One turning vector, and how many steps it has turned:
The counts run from 0 to 604.
[ 77 124 164 125 105 137 116 110  85 148 116 142 125  93 175 142 129 116
 115 132 119 125 170 116 146 133 102  58 106  73 152  92 116  76 189  95
 112 162  74 136  99 169 133 145 109 148 114 106 138 136  93 148 162 120
 133 161 142 114 109 150 142 133 114 106  75 137 186 138 116 149 164 141
 130 147 102  99 158 120 117 129 132 147 142 127 130 140] => 445
[111 113 165 159 113 132  91  91 124 128 129 129 141  94 168 151 154 145
 130 100  97 131 147 112  98 160  69  81  98  61 142 105 137  75 140  87
 132 147 110 121 107 142 150  82  76 131 140  79 120 140 125 120 137  98
 123 129 146 101  99 127 157 132 101 135  65 113 179  99 106 153 141 112
 114 135 112 159 141 143 137 145 102 118  84 122 149 130] => 261
[116 167 175 165  82 176  83 133 108 118 118 110 141 102 164 148 153  89
 126 109 127 129 166  89 127 129 103  62  90  83 158 124 116 103 153  79
 161 164 107 138 117 117 160 143  99 167 154  80 134 141 141 113 138 112
 140 150 181 132  85 132 149 147 146 126  83 114 162 130 100 122 138 114
 135 122 118 130 136 107 117 166 132 130  83 171 153 131] => 577
[100 156 191 141 102 149  95 114 100 130 112 128 139 107 164 156 116 129
 125 110 134 124 173  62 120 150  79  85  85  65 129 111 139  82 149 102
 123 135  99 133 114 131 145 134 127 144 133  80 131 160 104 128 148 111
 111 152 165 113 100 110 150 138 132 129  82 105 165 119  87 147 152 120
 150 139 106 145 129 118 139 137 122 137  61  97 146 149] => 13
[ 99 160 163 139 112 163  77 120  64 140 116 110 129 110 156 142 118 110
 126 141 130 150 180  96 163 136  86  83  98  75 118 135 154 106 151 108
 105 116 109 138 118 119 151 139  96 162 111 106 112 147 121 129 178 131
 117 124 135 153 118 113 110 124 130 106  98 107 170 126  84 149 172 128
 169 160  95 117 151  88 160 122 136 106  91 108 140 153] => 467
[114 167 144 131 114 134  52 104  83 117 119 128 137  90 157 156 144 118
 138 144 117 149 159 125 133 158  96  89 129  66 147 132 132 122 141  80
 115 114  86 105  95 116 172 122  79 143 136 102 138 119 149 133 130 122
 114 117 117 124  81 115 109 101 110 125 127  96 193 109 109 140 163 147
 124 153 130 152 163 114 131 130 139 100 104 112 168 179] => 62
[ 85 128 182 132  99 177  87  90  90 111 108 120 124  83 147 122 172  82
 111 108 127 145 129 132 134 164 113  78 130  68 137 128 110 102 159 101
 160 165 120 128 101 102 153 154  65 155 130 118 133 146 133 132 145 111
  79 115 130 108  96  93 120 132 144 128 127 108 137 131 107 151 191 144
 176 128 118 142 149 123 139 102 132 130  87  79 148 143] => 319
[105 139 179 140  89 143 129  98 119 135 117 110 150 103 139 135 155 122
 135 117 111 127 177  98 113 114  84  79 116  69 140 118 111  71 129  91
 130 132 100 135 105 130 138  76 122 145 158  84 144 140 111 112 153 105
 126 101 161  84  88 127 161 109 127  97  58 139 162 120  82 155 118  87
 132 101  95 120 120 126 126 136 116  78 128 157 138 142] => 100
[ 84 131 164 152  91 179 108 112  80 130 105 106 133  93 151 113 122  87
 118 118 107 140 136 125 142 128 111  83 112  66 152 116 132 121 166  78
 151 128 115 134  92 105 156 134  83 169 132 113 104 136 105 128 149 148
 113  93 117 143  88 128 100 115 143 109  82 131 142 157  99 147 141 118
 180 137  88 111 156  83 169 100 151 114 138  99 141 134] => 307
[ 79 131 162 165 103 129 101  97  95 140 123 122 135  90 167 129 123 143
 113 134 109 123 161 121 121 126 118  68 110  50 152  96 122  89 146  73
 133 160  90 147  90 143 170 137  81 151 135  84 139 121  93 117 142 113
 141 167 139  97  86 162 152 136 127 144  61 155 169 132 119 141 125  97
 112 124 124 128 162 119 142 108 114 147 119 116 162 128] => 432
[ 94 118 163 170  99 143 107 120  95 139 108 125 135 103 153 134 122 128
 126 128 110 132 183  83 149 129  98  56 123  71 143 109 150  59 152  77
 105 131  89 126 102 161 148 105  89 153 124  67 123 143 104 130 139 135
 146 137 134 122 110 110 136 141 110 125  60 145 176 126  95 157 135  99
 119 130 125 112 138 107 150 114 108 136 104 105 154 121] => 436
[100 143 164 154  66 176  90 111 115 118 118 115 127  91 157 148 155  74
 128 102 126 124 148 115 107 127 110  77 103  86 172 112  89 103 151  81
 176 170 119 136 104 120 133 138 113 168 159  99 136 134 132 103 141 112
 138 119 168 118  93 138 145 135 154 121  85 115 142 150 109 126 149 110
 158 104 124 132 145 116  93 139 154 124 117 158 147 123] => 576
[102 113 145 164 116 176 102 106  92 116 130 114 128 100 178 133 144 102
 135 107 114 143 116 135 137 138 100  59 109  88 142 127 140  93 168  83
 139 131 130 134  98 120 151  91  28 164 102 103 108 148 117 123 147 136
 116 109 110 142 108 118 117 120 112 109  96 109 147 120 102 158 178 117
 157 167 102 133 176 115 172 131 137 115  85 106 132 138] => 138
[ 96 129 170 128  86 142 121  89 112 114 123  95 138  78 135 145 165 132
 128 123 127 143 169 108 117 118  78  77 126  62 132 133 113  82 116 108
 112 162 124 142 113 107 112  86  87 138 145  96 119 135 124 101 152  73
 129 106 159  78  88 126 159 137 135  88  82 102 145 106  84 159 148  87
 166 112  99 150 120 123 124 111 125  99 109 141 127 129] => 95
[ 86 134 163 110  82 116 129  79 111 144 117 152 125  59 135 155 151 105
 123 149 117 137 160 122 129 132 100  93 117  68 151 127 113 104 160 108
 103 124  87  99  85 160 106 108 122 130 152 112 143 151 111 137 141 102
 140 103 108 118 125 147 122  94 106  75  75 124 167 139 111 132 168 136
 156 139  99 135 143 110 114  84 148  73 164  96 139 132] => 364
[126 142 161 133 134 147  91 110  93 136 112 116 127  70 157 127 123  96
 127 142 133 165 134 132 140 134  65  99  87  79 148 127 141 133 158  62
 113 117  96 124 112 121 169 120  60 149 154 128  99 127 115 136 172 102
 121 120 107 145  91 158 133 120  95 114  69 122 157 113 107 146 160 111
 152 140  88 136 155 110 150 116 148  85 142 139 168 145] => 388
[108 152 144 129  87 107  92 102  87 110 103 103 119  60 120 133 154 107
 105 140 110 154 165 128 126 136  84  83 132  49 153 129  94 104 119 104
 128 156  89 109 105  89 140 123 100 136 186 101 131 127 155 126 152 109
 149 103 144 106  70 119 132 122 147 112  81 113 156 137 125 125 125  95
 149 105 114 145 138 103 114  94 130 107 145 133 177 123] => 78
[111 155 162 135  96 151  96 106  93 109  98  72 128  73 132 118 160  70
 120 133 146 156 154 126 142 115  96  77 121  88 158 140 110 115 141  63
 139 160 117 134 112  92 152 134  80 164 180 110 104 121 134 114 155 100
 129 113 139 111  79 130 145 144 144 104  88 115 136 136 109 145 148 102
 148 106 100 119 148 102 131 116 133 111 127 151 168 129] => 400
[ 77 122 160 160  55 154 103  93 107 118 131 115 139  85 145 139 139 120
 119 119 105 123 159 120 108 128 120  63 129  84 174 128  99 104 132  84
 146 182 117 147  96 127 117 120  91 146 142  95 125 139 114 124 141 119
 167 138 159  85  98 150 140 146 153 114  54 126 159 139 102 155 129  84
 160 104 107 129 151 102 128 120 135 137 120 140 126  93] => 426
[ 92 116 149 175 116 171 100 108  88 136 122 102 132  80 186 139 147 114
 136 116 109 133 125 127 153 126 107  63 104  57 146 115 133 116 179  84
 129 124 114 120 103 136 191 123  39 171 130 123 115 128 120 100 150 108
 127 123 115 159 114 138 113 145 111 117  82 129 144 136 119 128 162 103
 148 166 133 126 156 137 158 130 134 124 103 107 175 120] => 133
[114 151 173 146 126 163  82 107  95 119 113 121 119  87 159 130 145  74
 123 128 153 143 129 123 133 136  90  78  75  84 141 123 126 105 159  66
 152 171 110 133 111 121 151 155  79 147 142 106 118 121 121 111 145  91
 104 157 158 108  91 161 152 147 111 143  89 114 145 120 112 140 176 133
 139 127 118 147 168 110 115 126 145 138 111 139 169 143] => 569
[121 125 179 139  85 136 134 120  91  95 122 101 121  87 126 117 157  86
 113 123 117 159 170 107 131 136  92  65 136  83 149 133 104  78 128  94
 119 166  99 141 109  99 130  99  89 153 162  79 135 134 143 130 146 113
 142 119 150  87  70 105 153 128 122  96  69 120 156 111  90 156 123  83
 155 113 100 132 131  82 133 119 126  97 115 159 147 124] => 250
[108 147 154 154 100 128 116 124 104 157 106 104 133 108 172 157 145 111
 141 118 130 124 175  83 156 110  83  62 104  56 148 103 159  61 178  96
 119 106 111 118  98 161 150 123 111 168 139  83 116 154 103 112 144 129
 150 138 136 156 114 135 142 135 120 108  71 130 169 142  98 117 153 124
 132 159 117 119 144 118 131 150 114 132  99 117 154 145] => 286
[117 156 140 145 132 145  81 104  91 150 143 104 139 103 169 152 156 111
 128 137 111 142 168 114 164 121  62  78  95  71 111 132 142  86 129  99
 110 131 115 135 129 126 151  91  53 163 125 102 124 123 143 119 170 100
 116 121 141 135  94 131 141 119 101  94  96 110 167  94  88 151 162 127
 139 158 110 122 165 101 120 148 134  93 120 157 147 157] => 547
[ 84 127 168 118  89 114 104 107 105 157 106 114 147  72 123 124 150 135
 103 149 110 149 213 105 140 124 113  88 145  60 150 124 125 104 133 106
  86 132  75 110  96 134 133 102 106 130 158  85 145 159 110 144 140 122
 141 114 116 118 118 116 142 129 140  83  61 144 185 122 106 136 136 101
 148 132  98 126 118  91 152  93 119  83 129  99 143 118] => 356
[103 164 180 130  83 163  76 125  75 111 112 125 130  83 144 136 121  71
 105 125 138 134 164 116 116 144 117  77 116  94 161 136  99 117 159  87
 148 171  86 135  95 109 149 174 113 153 139 104 157 129 126 144 144 133
 108 146 153 110  85 125 124 125 147 114 106 105 162 141 106 142 160 149
 158 124 109 122 164  72 125 115 154 132 115 119 150 145] => 321
[ 96 168 156 141  73 163  83 108  91 149 125  92 142 114 170 158 138 100
 132 115 109 130 158 114 127 117 113  80 110  65 153 108 120 118 165  83
 149 135 115 130  90  97 160 143 115 181 140 120 121 135 109 117 153 154
 145 119 146 136  73 156 107 108 164 116  85 109 154 176 107 124 153 123
 165 148  81 120 168 106 142 145 150 130 113 128 134 153] => 303
[ 92 138 177 173 102 169 107 134  99 111 115 119 132  68 156 126  96 110
 128 126 128 127 144  92 132 131 113  65 105  65 167 127 135  91 152  78
 137 147  99 144 100 135 179 143  80 153 138  80 146 136 109 111 124 113
 136 155 142 109 100 142 148 150 124 136  70 136 137 127  99 135 128  75
 142 120 139 122 146  95 163 115 121 133  97 105 178 117] => 586
[ 77 153 168 133 114 156 105 119  83 141 118 104 129  94 177 150 117 101
 131 144 132 128 158  99 172 106  98  61  99  54 141 125 122 113 190  98
 116 137 105 146 107 131 167 155  99 177 125 122 140 126 100 118 164 105
 122 140 146 142 107 159 135 143 124  98 102 128 138 152 109 145 159 126
 165 150 110 103 162 105 122 122 144 139 127 127 160 150] => 295
[ 92 121 172 185 100 176  89 108  95 116 139 139 138  71 167 139 113 128
 133 126 114 118 126 119 110 146 119  78  82  72 156 129 128 116 159  84
 158 170 106 138  96 144 166 138  51 134 115  93 145 129 121 119 123 102
 124 164 139 119 111 150 130 146 101 135  59 125 143 123  95 143 143  92
 142 131 140 138 154 106 148 108 130 132 112 103 163  96] => 587
[ 96 147 156 150  72 149 101 116  79 135 109 113 149 111 146 127 158 119
 121 135 121 124 205  92 153 116 140  56 151  68 156 125 132  80 143  93
 119 144  93 136  90 142 130 122  89 157 122  69 150 156 115 124 135 155
 144 139 133 119 111  96 123 127 159  97  91 141 180 143  98 149 140 116
 129 134 124 100 148 100 141 131 122 130 101 125 132 125] => 603
[129 160 159 120  81 135  93 127  96 117 112 124 131  86 134 135 151  79
 102 139 107 146 187 137 120 142  86  84 128  75 150 131  95 109 129  80
 123 157  68 116 100 108 145 116 109 145 161  82 148 120 156 151 154 145
 129 105 150 103  71 108 126  91 124 101  89 126 185 117 110 140 137 133
 133 114 107 131 153  88 106 130 146  86 139 162 154 157] => 74
[ 61 114 196 136  93 175 105  78 102 131 129 136 137  78 142 132 140 137
 120 124 118 124 142  99 118 136 102  89  95  51 121 131 125  81 140 129
 140 166 141 152  97 126 117 127  87 146 124  99 150 156 103 114 154  88
  92 136 142  93 111 121 140 143 135 112  88 108 139 120  78 169 159 105
 183 127 109 145 136 114 144  92 129 127  91  83 127 125] => 15
[100 148 184 174  78 154 108 138  80 121 115 122 129  91 146 147 108 120
 116 126 121 134 171  65 130 122  90  87  82  52 130 126 142  77 130 123
 131 145 112 122 103 111 142 144 106 150 143  67 122 160 115 118 157 122
 132 132 157 128  88 111 137 143 137 125  71 131 146 136  87 148 130  98
 154 129 108 129 124  66 150 109 122 128 101 108 170 119] => 8
[ 60 129 191 137  82 139 115  80 108 137 118 131 129  72 130 138 137 146
 111 130 110 132 151 106 110 140 118  97 121  25 136 122 125 100 130 129
 130 147 111 131  79 120 141 118 116 137 139 102 148 153  97 113 140 107
 116 120 136  85 101 127 131 116 136 105  78 123 153 141  92 139 136 105
 166 119  93 156 134 112 154  75 127 105 115  60 149 112] => 183
[ 90 137 185 167  94 136 104 126  91 136 122 137 113  85 153 144 111 111
 102 114 100 131 156  97 118 149  83  94  79  45 146 100  99  93 161 105
 146 165  82 134  93 113 161 160 124 148 148  93 132 141 121 130 160 120
 125 143 175 126  74 131 148 139 123 144  58 134 162 148 119 144 109 110
 136 132 106 126 150  92 126 121 119 151 122 113 176 123] => 4
[122 161 160 109  94 102 130 109  96 134 110  92 142  94 149 136 172 115
 125 136 120 145 187 112 137 112 103  52 152  60 136 122 115  64 154  97
  95 127  82 116  88 134 141  87 110 157 161  93 165 129 118 126 130 118
 144 123 134  92  77 122 142 100 132  81  88 130 188 131 104 124 133 119
 116 151  96 123 147 125 124 140 122  94 131 148 143 162] => 528
[ 93 178 162 151  96 169  72 132  71 111  97  95 131  94 148 136 124  85
 130 134 139 143 158  89 144 128 110  81 115  55 150 143 140 102 151  81
 140 117 123 122 104 108 161 136  85 161 132  84 114 151 120 114 146 134
 126 111 128 144  85 104 103 130 145 127 118 118 141 150  99 142 156 116
 161 135 121 126 150  90 165  97 137 131  98  94 169 153] => 312
[102 125 191 136 113 175  93 100 100 120 125 146 145  54 149 118 147 116
 104 127 114 152 154 133 132 168 113  77 116  92 138 141 110 139 145 103
 118 181  82 135 118 101 171 137  52 131 135 109 183 146 140 144 141  93
  88 145 128  91 109 104 136 148 122 105  93 112 156  98  85 154 143 109
 159 135 117 148 130  98 149 117 126  84  93 116 143 118] => 499
